Each named move below is a turn or a mirror, shown by a few rows before and after it. Which moves, in which order, take the first row of each later pair to the second? The first pair is answered.
D (before |-> after):
[ 16  25 -28   6 -19 -34  -5  23  23 -24  -6  13 -15   7  23   5 -39 -19
   6  -6 -17  10  27   6   3 -21   9  -1  12] |-> [  7  18 -22  -8  -4 -17  -1  29  18 -41   1  -8  -5  23  18  -1 -31 -30
  34  -3 -18  29  -2  -5   3 -15   3   9  -8]
[ -2 -13  18  -6  -1  -8   2  -3 -14  -5  -4 -20 -10   7 -18  -4  12   4
 -11  -9   1   2 -16 -29  23 -17 -10   6  13] |-> [  2 -10  15   0  -8 -16   0  -7 -13   3  -8 -11 -15  -2 -15  -3   9   7
 -23 -10  -1  -5   0 -24  22 -18  -6   0  21]
[  1   0 -11   6  -4 -11  -6  -1  11  -3  -1  12   9  -9   8   9  -8   0
   6  -2  -3  -5   9   2  13  -7  -2  10  12] |-> [ -4  -3  -5   1   5  -3  -4   0   8 -10   2   2  14   0   5   5  -5  -7
  17  -2  -3   6  -6  -2  12  -4  -2  14   1]
C (before |-> after):
[-16  15 -21 -10   8   6   2  28  12   3  26 -13  10  -3   9   4   1  -5
 -24  15 -17  -8  10  27 -15  14  26   4 -11] |-> [-12  -8 -15 -21  17  -3  -7  29   6 -11  26 -24  -2  -1  -2   5   5   4
 -24  17 -18   9 -12  13  15  11   7  23  -6]
[ 14 -22  -8  15   2 -37   3   3  26  -4   8  35 -17 -23  -4  20 -17   6
 -16  -6   3  34   1 -20  33 -18 -10   1  33] |-> [ 20   1  -9  28  -9 -28  10  -1  32   7   3  54  -3 -26   9  22 -19   0
 -11  -6  11  22  17  -6   9 -13   5 -13  30]
[ 31 -25  -4   6  27  18 -40 -47  -6  10 -33  28   2 -18 -18 -20  15  12
   0  -8   7  18   2 -29  12 -22 -22   0  15] |-> [ 26   1  -8  16  18  29 -30 -48   1  26 -36  42  12 -19  -7 -21  12   3
  -3 -10  10  -1  24 -13 -20 -18  -2 -20  10]
H (before |-> after):
[  9  -8 -23   5  -9 -20 -21  16  -3 -21  13  -2 -24  -1 -10   5 -23  -9
 -20   1  12  -8 -28   8  20 -12  -2  10  37] |-> [-21   4 -26  -4   5   7  -5  21 -11  -8  16 -26 -19  15 -13 -10 -10 -31
 -14  -1   1 -11 -38   0 -16  -6   9  -7  17]
[ -3   1   9  11   3   2   2  -7   2  20 -15   2 -16   5   1  10   9   6
 -18 -11   0  -7  10 -19   1   3 -15  -8  20] |-> [ -6   1   5  13  -1  -1   3  -2   5  20 -12  -2 -21   5   2   9   7   4
 -21 -13  -2  -5  12 -17   2   0 -12 -12  20]
[  6   7  -8  41 -17   4   3 -28  13  16   7  22 -35 -11  17   8   3   4
 -32  -2  21 -21  42  13 -29 -12   5 -32  19] |-> [ -5  11  -8  39 -10  16  11 -28   8  19   7  12 -34  -3  15   0   9  -5
 -28  -3  18 -23  36   8 -44  -8   8 -39  11]

(two moves a pair)
[ -2  15   6  16   4  12   3 -17 -23  11 -15  16  -7  12  29   6   6  16
  27 -16  -2  -7   7   1 -34  12  31  13   9] |-> [ -3  -6   7   7  11   3   0  -3 -18 -14  -4   2  -2  20  22  14  -6  14
  49 -11   3  16 -11  -3  -7  11  21  36  -2] | H D
[ -8 -31  -8  -1  -7  10  -2   2 -13  25  10   6 -10  -5  -4   8  31 -22
 -18 -14  -7  -3   0  -5  -5 -28 -13 -39  16] |-> [  8 -45   5  -6   1  14  -5  -6 -16   3  10  14   8   1  -6  14  33 -16
  13  -9   3  16 -22 -11  13 -25 -24 -24   6] | D C
[  3   5  -2   5   8  -6  -7   6 -21  15 -25  30 -25  27 -25 -11  24  22
 -12 -15  -8 -17   9 -14  -2   5 -18 -11  20] |-> [ 13   6   8   2  14   6  -2   0 -24  -1 -24  35  -2  35 -22 -12  26  17
  24 -11   1  -2  -9 -15  -3  12 -19   0   1] | D C
[ 13  -6   6  -5 -10   1  -6 -12  -5   0   7   1  -5  -9  -3  -4   7   9
 -13  -4  -1  -4   0  -6   4   0  -5   2  17] |-> [  8  -5   9 -12  -2  12  -2  -8  -8  -8  10  -5   6  -1  -4  -6   9   1
   6  -4   1   3 -12  -9  -2   4  -5   3   1] | C D
[ -3   7 -10 -59  14  -5  -5   9 -17 -18 -10  -5  -1  22 -16  21 -14   2
   7  12  -3  25 -27  -8  22   2   6   7 -52] |-> [-20  34 -25 -43   0  -4  -2   5 -11  23 -17   1 -18  10  -8  14 -11  -3
 -35   1 -14 -12  16   3 -14  -1  26 -28 -33] | D H
[ -1 -15   8   1  14   7   9  -3  -7 -10   2   1   3  -7  -8   0   6   8
  17  -9  -8  13 -19  -9  18   4  -8  26  -5] |-> [  4   3  -2  16  -5  -3   7  -6   2  13  -6  21  -5 -25   1   6   0  12
 -14 -15  -8 -11  18   7   6   2   4   6  16] | D C
[ -5  -2   4  -3   9   1   6   0  -6   0   2   1   3   5  -1  -6   6  -3
   7  -9  -4   7  -8  -7  -2  -2 -13  10   2] |-> [  3  -5   3   2   0 -12   0   0   1   2   2   8   0  -3   0  -1  -1   3
  -2  -8  -1   5   1  -3   8  -4 -15  12  10] | H D
[-17  31  -9  -4 -21   5  25   4  10  -2   2   3   1  18   4  -6 -41 -24
  37 -26  -7  -2  15   8 -16 -28  17  -8 -36] |-> [ -6  -3   3 -18  -9  -9  11   3   1 -24   6 -12  -9  19 -10  -5 -36  -8
  42 -22  -8  23 -17 -12  31 -32  -9  22 -29] | C C
[ 16  -8  -3  -5  -5 -19  11   7  11 -17   5   0  -4   3 -10   4  -9   8
  12   2   3   7  -5   7  26   1   6  13  -8] |-> [  3   4 -14   0 -12 -19  15  10  16   2   5  -2 -15  -1  -7  -1 -10   2
  -9  -2  -4 -12  15  14   8  -1  19  -4  -1] | H D
[ 19  25  28  14  11  41   0 -37 -16  37 -22  -2   7  18 -29 -30  53 -16
   3  -3 -25 -26  -1 -25 -40   1  -7 -40 -11] |-> [ 18  10  21  14   8  20 -11 -32 -17  45 -21 -11 -21   6 -35 -27  52  -4
 -34  -7 -33 -32  10 -32 -20 -12 -16 -41  14] | C D
[  1   8   5  23  16  18  -8   1   1 -39  11   3  34 -18  10   3 -10  12
  28  29   7  12 -19  15  23  15  -7  33 -17] |-> [-47  25 -18  17  18  28   7  20   7 -12  21 -32  11 -10   7 -13  -8 -12
  -8  19 -15  -8  -2  17 -17   9  14  -1 -22] | C C
[ -3 -10 -11 -12  11 -11 -22  30  25 -34  21 -27 -21  -5  10  21 -33   6
   5  -1  32  15   4   7  25  -7   0  14 -20] |-> [ -3  19 -16   2  -4   1 -11  25  33 -20  13  -3  -5 -11  26  22 -37   0
  10  -1  36  -3  28  28  -7  -1  21  -6 -25] | C C
[  2   2  20 -15  19  15   2  -9 -40   1 -12  21  14  -4 -10   1  31  20
 -39 -24  17   8 -26   7  -1  -5 -14 -20  12] |-> [  3   7  23 -16  19  24   4  -7 -43   1 -11  20  20  -1  -6   1  30  18
 -27 -24  18   9 -28   7 -10  -3 -14 -20   5] | C D
[ 21 -12  13  -1 -19  -4   2 -14   4 -31 -16  12  -1   4   1  11 -16   2
  35 -12  23  13  -7 -18  30 -22 -18   5  -5] |-> [  6  17  -1  15 -36  -2  11 -15  17  -4 -21  23  -5  -4  11   9 -21  -6
   9 -19  18 -15  32   3  -7 -22   6 -28   1] | D C
[ -1   2   1  -7   2   4   3  -4 -12   6  -5  -6  -7   2  -7  -1   8  -2
   3 -11  -1   0 -11 -10  -4  -4   3  -8  -5] |-> [  9   4   5  -2  -1   5   1  -8 -13   3  -8   5   1  -1  -3   3   7   0
  11  -9   5   0  -9  -8  -2  -3   3  -4  -5] | C C
[  5  28  12 -21  28  51 -13  17 -17   5  11  11  35 -10   8 -22   9  -2
  22  18  -1  -6 -15  20 -36  24  39   7 -26] |-> [ 45   8  20 -11  15  20 -34  12 -11 -16   8  40  33 -28   7  -2  -6  26
  22  25  15   4  -7  26  13  18  22  37  -2] | H D
[  3 -30   3 -25  11 -13  -4  14  -1 -19  18 -23  -5   9 -13   5   2   7
   7  15  -2  23 -27  -6  32   3 -22  27   1] |-> [ 26  -4  -5   4 -16 -31  -9  -2  10   8   1  27  -6 -20   4  16  -9  22
 -21  13   7 -11  26  23  21   2  -7   8  33] | D C
[-18  -8 -36 -28  20  12 -14  20 -41  24 -12 -45 -17   6 -22 -29   8  -2
 -27  18 -11 -18 -12 -12 -10   3 -10  -8   7] |-> [ 50   4 -13  -1   2  11 -21 -12 -37   3 -36  32  35 -11  -1  -8   1  20
  27  27  23 -16  -1  11   0  14 -12   8   7] | C C
[ 10   5  10  13 -15  -7  -1  -4  -4   0 -19  30   4 -11   1   0  -5   1
   9  -6  12   6   6   0   9   0 -10 -13  12] |-> [ -6  13   7   7 -10  11  12   0  -4   0 -16  15  10   0   3  -9  -3 -15
  22  -7  10   5   0   2 -14   5   1 -19  -7] | D C
[-27   2   3 -15   6  43 -14  -2  -2  -5 -18  -2   4   6   4  -9  11 -19
  11  10   9   4 -29 -21   5  14  -6  -5  -3] |-> [-27   1  -7  -5  -6  22 -25  -5  -1  13 -23   4 -23 -12   4  -4   8  -5
 -33   4   5 -13  -2 -16  16   5  -8 -12  27] | D C
[-14  -6  -5  -7   1 -21 -27  13  -7  15  11 -20 -37 -18  -1   1  11  17
 -53  -7 -20 -13   0  -4  18 -10  -2  -7  43] |-> [ 32  15   8  15 -18 -21 -26 -12  -3   7  -5  38   3 -31  21  15   5  25
 -13   1   4 -17  15  17  15   1   4  -1  42] | C C
[-13  -4 -17 -31  16  15  14   1  10 -10  -7 -25   7  24  -5 -13  -3 -44
  -2   4 -24   0 -17 -28 -31  -5  10  -2 -15] |-> [  1 -25 -16 -24   9 -18  -5  -2  11  -5 -11 -21 -26   4 -14  -4  -5 -21
 -43  -1 -29  -4  -6 -32   7 -16  -6   6  23] | D C
[  1  -4   5 -10  20   6  -9   7  -2   6  -1 -14   8   4  -8 -24  17   1
   0   1   3  17  -4 -17  -1   6  -5 -11   5] |-> [ 19   3   8   2   8  -4 -15  -2  -1  10  -8  12  12  -8  -1 -16  15  11
  -4   0   9   7  13  -7   3   3  -2 -11  20] | C D
[-20 -30 -15 -22  25  -9   8  12  -9   8   6 -33  -3  15 -13  -3  -5   5
  20  -1 -23  16 -29 -20   5   6   0  11  -3] |-> [-26  -4 -20  -8  12  -3   9   0 -10  44  -7 -15 -12   3  -4  -8   3   6
 -13 -11 -30 -17   1  -9 -29   9  14 -18  16] | D H
[-19 -18   1 -17  14   6  -8  -9 -18  10 -13 -31 -27  10 -21  -9  25  -3
  -8 -18  -8   6 -29 -37  10 -13 -22  -3   6] |-> [ 21  23  10  12  -9  16   0 -35 -10  15 -34  35  21  -3   8   5  15  -1
  28 -10  17 -11   4  -3 -19   0  -2 -14   2] | C C
[  1  38  -7   4 -17  10  11 -15  -6  15 -20  31   4   0   6 -25  20  -1
   1  18 -11  -5  15  15 -44  16  36 -47   4] |-> [-18  25 -21  -3 -17  -7   4   1  -3  21 -11   4 -31  -3  -4 -25  17   2
 -40  11 -24 -11  20  10 -25   5  31 -45  22] | H C
[  9   4  16   1  20  16  -7 -11 -10 -22  -2  16  40   0   9  -5  19   7
  18  18  -1  -6 -18  -6  -7  29   3  21  -3] |-> [-29   7  -1  -9  23  22   1   6  -7  -4   9 -20  17   8   2 -17  22 -10
 -12  12 -18 -16 -11 -11 -27  25  12   2  -2] | C C
[  7  14   1 -23  25  26  11  -1 -11 -18   9   0  32  16 -15  -3  10  -6
  15   2   8  12 -27  11   2  21  -1  19 -32] |-> [ -7  21 -21  -9   5   1   2   4   1  19   6   1 -12  -6 -15  -3   3   4
 -61 -10  -8 -22  23  22   1   4   6  -7   8] | D C
[ -3  21  -9  -5 -18  -3  -9 -13  -1  28   8  12 -32 -18   3 -11  10   8
 -48  -9  -6 -29  30   3   7  -3   0 -17  31] |-> [-25  11  -8 -20   0  12  -4  -5 -10  24  15 -21 -37  -3 -10 -25  23  -3
 -46 -11 -17 -19   6 -15   1  -1  -4 -16  20] | C H
[  3  -1  -7   0  -8  -9 -16   9  21   4  10  18   5 -22  -1  -1 -14  18
 -28  12   3 -23  19  19   1   7   9   5  14] |-> [-20 -17  -5 -19  15   2 -13  20  10  -2  19 -22 -10  -5 -14 -13   0   7
 -27   9 -10  -8 -12  -3   4   6  -1  11   3] | H C
[ -6  -9 -10  21 -19   9  -5   5  12  29  20   3 -18   1   6  -4 -11  -6
  -8  -1 -14 -20  16  25  14 -12   7 -17  35] |-> [-14 -31   0   3  -2  15  -7  11   4   7  29 -25 -19  16  -9  -8  -3 -10
  14   4 -17   6 -22   6  32  -9  -6   4  18] | C D
[ -4   5   0   7 -10  -7  10   1   1  15  -8  11 -10  -3  -4   4  -4  -6
  -5  -8   2  -8  14   1  -8  -9  -1 -14   3] |-> [  5 -14   6   2  -3 -13   2  -1  -4   2  -5   6 -13  -3 -10   6  -2   2
  -1  -7   4   6  -1  -8  14 -13 -14   2   8] | C C
[ 10  -3  25 -21  27  21  -1 -17 -31  -4  10 -19  -5  12  -7 -17  23  14
  -4   0  -8  -4 -42 -10 -13  12 -15   2  24] |-> [ 35  12  27  -1  10  11  -6 -31 -24   6  -3  22   6  -9   7  -6  17  26
  -8   2   1 -19 -14   6 -18  12  -9  -4  39] | C D
[ -3  11 -18  14   1   6 -15   4 -25   5  27  20 -22   4  19 -14  -1  10
  -9  19 -10 -25   1   2  10  37 -10  11  23] |-> [ -2   3 -13   9   7   6 -16   6 -26 -10  30  14 -17  10  14 -11  -4   9
   6  23  -4 -12 -13  -2  20  38 -14  22  13] | D H
[ 18 -11   8   1  -5  -3   6  -6   6  35   9  11  -3  -2   9  -3   3  14
 -39 -18   8 -26  26  -6   3  -9   0 -12  20] |-> [ 26 -19  24 -13  13  20  12  -6  -2   3  14   1  33  20   9  -5   9   3
  23  -9  17   5 -17 -18   3   3  -7   8 -17] | D C
[-32   6 -10 -21  29   0  -4  22 -19  13   9 -48   9   4   5 -17   7 -11
  20  -2  -8   8  -9 -16 -44  19  -4   0 -38] |-> [ 12   6 -13   9  -4 -46 -30   0  -9  32 -11   8 -11 -39  13   5  -5  28
 -28  -7   2 -19  45   1 -11   6 -11  -3  21] | C D
[ 22   3  21  12   7  19 -14 -20 -19   4 -18  20  -4 -19   4  -9  17  16
  -2  -2   6  -5  13   0 -20  -2  -7 -14   9] |-> [ -2 -12  15   0  16  16 -14  -6 -21   7  -8 -13 -26 -10  -8 -16  20  11
 -22  -4  -8  -1   2 -14 -13 -10 -12 -13   8] | C C
[-19  -6  -3  -5  -9   1  14  15  18 -13  26 -39  -9  -1  -2  27 -13   1
  17   2  -3  13  -3   0  32  -2 -27  17 -40] |-> [ 12  11   2  17 -30 -12   9   2  25  -6  10   7   1 -24  11  39 -20  14
  12   4  10  -6  29  20  30  -1 -20  11 -21] | C D
[-17 -24  -6   3 -17 -16   6  15 -10 -18  11 -54 -41  34 -20  15 -31 -22
  23 -31   3  13  -5 -25  26 -19 -19  -6  -3] |-> [ 22  16   0  34 -40  -6  15  -9  -1  -9  -9  13   6  18   9  29 -38 -18
  59 -24  29  -3  26   8  -5  -6   3 -21  -9] | C C
[  3  24 -10  12   7  -4  11   9   4   2  12  12  23  11  15 -12  -6 -10
  17   8   0  -7 -13   4 -15   3   2  -3 -10] |-> [ -7  23 -21  13   4 -14   8  14   6  17  14   1   2   5  12 -14  -8  -8
 -15   3 -11 -18  -1   4 -13  -3   2 -13   4] | C D
[-20  -3  -6  14 -33  -5   1  23  -9  23 -36   8 -16  13  10  14 -13 -20
  -9 -12  23   9  26  -2  16 -33  -7 -32  17] |-> [-15 -12   9   0 -15  10   6  23 -17  -3 -32   2   8  29   6  12  -8 -24
  38  -6  30  35 -11 -12  22 -22 -16 -11 -10] | D C
